One turning vector, and how many steps it has turned
The counts run from 0 to 429.
[-32  36  -4 -23 -22  19 -29 -13 -18  13 -16 -31  16  40 -11  19  11  27
  -4 -74 -42   4  19 -24  -2  20  35 -22 -14 -36  19  14 -18 -57   4 -35
 -35 -25  32 -51  18 -28   3 -13  30  16  25  30  14 -10]	0
[-21  58 -21 -17 -43  12  -7   7 -17  30  29  -1  19  38  17  10 -17  23
  29 -27 -65 -16  22 -12  37  25  17 -41   0 -20  39  15 -23 -69 -13 -24
   3 -44  39  -2  24 -16  12 -15   9 -17  30 -15   3 -12]	251
[-31  64 -23 -23 -20  21 -14 -13 -15  25  20  -4  22  47 -18  14  -1  40
   9 -29 -48  -2   0  -2  31  35  25 -49   9   2  45  18 -28 -74 -21 -20
  -1 -26  51  -2  24  -5  20 -13  10  -8  15  -2  11   6]	332
[-54   2  -3 -61 -35   8 -15  23  -4  23  24   1   2  38  27  19 -30  38
  30 -24 -53  -2  18 -16  22   6  23 -34 -22 -25  31  14 -17 -37   9 -28
 -26 -22  22 -30   3 -27 -17 -24  11  -5  26  29  29 -49]	366
[-84  39 -11 -61 -17   4 -26 -53   7  14  -2   6   8  37 -27  15  27  17
  -6 -41 -51  24  27  -9  41  -9   1   6   8 -35  33  17   6 -33  -6  -6
 -20 -24  36 -33 -18   6  27 -15   5  -8  11  11  18 -27]	193
[-28  19 -28 -34 -28  23 -33  -2   4 -12   7  18  26  54 -51  13  19  59
   4 -24 -40   0  15   0  23   9  -3 -12  15  -3   9  21 -17 -79 -11 -39
   2 -10  30 -41  29   7 -28  14  13 -21  27  20  22 -31]	227
[-64  49  14 -21  -1   3  -7 -19 -17  17  38  12   6  35 -38  15  10  49
  15  -7 -18   6  22  -8  33   9  31 -23   0  -1  53  13 -31 -55 -37 -17
  -1  -5  44 -30  26 -12  11 -38  -8 -45  10   2  -3 -28]	420
[-44  10  14 -32 -57  11 -34  -2   4  19  -5   8  32  15 -13  29  -6  24
   5 -51 -69   7  32 -19  22  -7  36  -2 -14 -58  17   2 -16 -33   9 -33
  -7 -21   7 -65   6 -14  -1   4  27   3  24  18  16 -29]	377
[-31  54  -7 -15 -42   8   1   2 -15  24  45   0   7  27  15  11  -9  28
  33 -27 -63 -14  26  -5  37  11  12 -37  -3 -26  38  11 -25 -65 -14 -24
   1 -45  35  -9  27 -11   6 -20  -4 -30  32 -21   0 -23]	253
[-71  25  -5 -42 -15   9 -16 -18   1  17  29  16  20  41 -53  40   9  51
   6 -26 -25  39  -2  -3  27   0  38 -18   2 -19  40  27 -18 -32 -38 -12
  41 -10  36 -41   4  -5  20  15   5 -11   4   9  14 -22]	427
[-40  52  -2  -8 -31  -6 -18 -32  -6   6   1   0  20  25 -23   1  32  32
   1 -42 -58 -17  30   8  17  -1   4 -23   7 -26  18  -3 -32 -77 -15 -28
 -25 -37  37 -53  39  -1 -10  -5  18 -21  35   6  -4  -5]	8
[-51  43 -11 -40  -9   6 -12 -19 -16  31  17 -12   1  54 -12  21  11  25
  22 -49 -29  33  41 -42  27   1  38   9  -5 -44  32  24  -4 -11 -23 -10
  -8  -6  35 -38  -3 -30  33 -36 -16 -23  23   0   6 -30]	185
[-62  36 -19 -50  -3   0 -17 -12  -8   8  10   6  -9  57 -13  -4   8  37
  11  -8 -32  -7   6  -1  20  29  14 -54   4  -8  50  21 -19 -54 -24 -17
 -32 -31  55 -10   9 -19  17 -21  27 -12  22  29  21 -15]	118
[-38  34 -11 -23 -52  27  -6   1  -4   8  11  18  57  37   2  38 -11  -4
  29 -58 -57  12  24 -13  30  -2   8   4 -11 -28  23  18   4 -60  -7 -15
  21 -32   9 -41   0 -20 -23  -7  27   9  19  15 -16 -41]	159
[-14  57 -14 -24 -48  28 -18   3 -16  38   5  -8  42  34   6  20 -22   9
  13 -51 -62  -7  31 -31  40  23  26  -7  -6 -35  31  16  -9 -57  12 -29
 -12 -25  23 -13  11 -21  19 -33  10   4  11  -9   8 -23]	166
[-19  68 -15 -23 -44  15 -10   0 -16  42   7  -5  30  32  18  15 -20  11
  26 -37 -66 -13  41 -34  39  18  24  -6  -2 -30  32  14  -4 -63   6 -22
 -12 -25  31 -15  21 -20  15 -37   7  -9  16 -12  -2 -17]	168
[-76  40 -12 -70   1  -8 -19 -18  -3  31  -8  -3  -2  48  -6   2  -1  42
   7 -14 -35   1  16 -11  25  14  21 -32   4  -7  42  15  -8 -44  -7 -12
 -44  -8  48 -23   5 -15  11 -37  13  -2   6  37  23 -16]	200
[-77  21  15 -63 -14  -8 -12  -3  -9  30  10  -4   0  29  13  11 -16  33
  21 -18 -36  -8  34 -24  22  -3  26 -18 -20 -29  37  11 -14 -34   6 -24
 -39  -9  28 -45   7 -30  -7 -49   8 -13   8  30  19 -52]	285
[-35  31 -11 -20 -47  31  -4   7  -3   5  15  22  52  44   0  36  -7  -3
  36 -53 -54  11  30 -22  31   1   7   7 -13 -25  26  18   2 -60  -9 -17
  17 -26  10 -41   2 -23 -28 -15  28   2  22  19 -17 -45]	158
[-57  62  -9 -10 -12  24  -4 -34 -11  -7  11   2  35  40 -28  29  31   9
   7 -60 -37  14   6   0  19  12   5 -16  -1  -8  37  19  -7 -82 -27 -10
  13 -37  40 -34   8  -4  -2   1  29   4  12  14 -18 -11]	324
[-31  45 -12 -38 -31 -15 -17  -8  -8  27  -1  -7   8  25   2  -4   9  29
  22 -31 -51 -23  61 -28  14  -6  11   9   3 -51   6  10   1 -59   3 -37
 -23 -22  34 -56  44 -16  -8 -11   8 -29  28  -2  14 -34]	386
[-38  53 -15 -15   6  32  -5  -9 -26  -6   9 -16  22  63 -30  24  21  23
  23 -57  -8  15  17 -29   5  24  21  -9  -5  -4  30  29  -4 -72 -29 -21
   2 -12  44 -40  18 -27 -11 -26  16  -6  16  27 -12 -29]	319
[-60   9  -9 -54 -44  32 -26  -3  16  -9  27  28  -4  44  -5  16  -1  23
  16 -23 -69   9  23  -6  46  -4 -15 -15  -1 -29  41  19  -1 -45   7 -17
 -10 -36  25 -13 -20   6   2   1  17 -21  29  12  32 -43]	358
[-66  47  13 -18  -6   5  -6 -17 -14  14  36  21   9  39 -45  18  15  46
  21  -5 -19  14  25 -10  36   4  29 -21   1  -1  52  15 -29 -53 -45 -11
   4  -1  41 -34  20 -10  11 -33  -5 -46  13   7  -8 -27]	421
[-33  14  11 -31 -58  13 -40  -1   3  25 -13   4  32  22 -18  26  -6  26
  -2 -54 -64   4  34 -24  22  -2  38   1 -13 -60  16   4 -15 -35  12 -38
 -13 -18   8 -61  12 -17   5   1  27   1  21  13  23 -25]	378
[-31  27   7 -18 -31  22 -20  23   1  -2  13  27  -3  39 -25  12  -8  31
  25  -8 -41 -14  35 -29  14  20  33 -20  -5 -41  41  20  -5 -62 -24 -29
  17 -22  44 -35  25 -11  14  23  52 -33  25  18  21 -25]	137
[-47  41 -16 -26   1   0 -11 -24 -21  17  20 -26  -6  58 -21  16  32  42
  16 -55 -17  30  27 -24  10   5  36 -16  -1 -32  25  22 -22 -30 -36 -15
 -11 -10  43 -50  16 -31  18 -26 -16 -23  35   4   5 -17]	102
[-50  64 -14 -20  -4   2  -3 -30 -24  14  -4  -5  32  50 -18  17  24  -3
  22 -50 -17   5  35 -28  16  15  20   1  -4 -30  33  23   2 -52 -33 -10
 -15 -26  39 -42  14 -38   8 -39  26  -3  16  17 -28 -27]	403
[-34  22 -21 -30 -26  25 -33  -9   3 -15  10  14  17  47 -53  12  22  57
   3 -22 -43  -2  17   0  20   4  -6  -9  15  -7  14  18 -13 -82  -8 -41
   1 -13  32 -44  31  11 -24  18  15 -25  27  15  24 -32]	226
[-40  57 -13 -10   2  28  -3 -14 -24  -5   7  -6  24  62 -28  22  22  15
  24 -56 -14  15  20 -25   8  22  21  -8  -3  -5  34  27  -4 -75 -34 -14
   6 -14  43 -39  16 -27 -10 -24  23  -7  19  28 -20 -22]	320
[-37  36 -12 -29 -55  25 -16  -6  -5  21  12   4  61  26   2  40 -11   0
  17 -65 -62  12  15 -14  33   1  12   0 -11 -36  24  17  -2 -54   3 -21
  17 -40   8 -37  -4 -17 -10  -3  24  21  13   4  -4 -38]	161
[-47  44   0 -23 -11   9 -20  -4   3  -1  -2   9  -9  38 -31   5  16  43
  15 -18 -44 -14  34 -19   0  10  21 -13  11 -28  23  16   0 -80 -17 -25
   2 -15  58 -48  40   4  -1  29  39 -30  25  23  19  -7]	221
[-39  25 -14 -41 -33  15 -15   6  -8  21  26  10   2  56   1  19  -5  13
  35 -32 -41  26  42 -43  35   9  33  -2  -9 -59  40  27   0  -9 -24 -12
   2 -23  33 -21 -11 -35  36 -23   4 -27  31  -6  13 -38]	268
[-45  28  -2 -28 -38  11 -20   9  10  -5  19  31   5  28 -21  13   0  27
  24  -7 -54 -16  33 -14  20   3   6 -12   3 -42  30  19   3 -72 -13 -30
  24 -33  39 -38  25   5  -5  37  44 -33  23   7  22 -34]	140
[-49   4 -22 -68 -49  17 -30  14  13  16  13  27  17  52   9  15 -21  36
  19 -13 -71   3  12  -2  43   9   3 -31   0 -16  36  16  -9 -40   7 -18
 -21 -25  20 -12  -9  -9  -8 -11  16   1  27  30  31 -35]	362
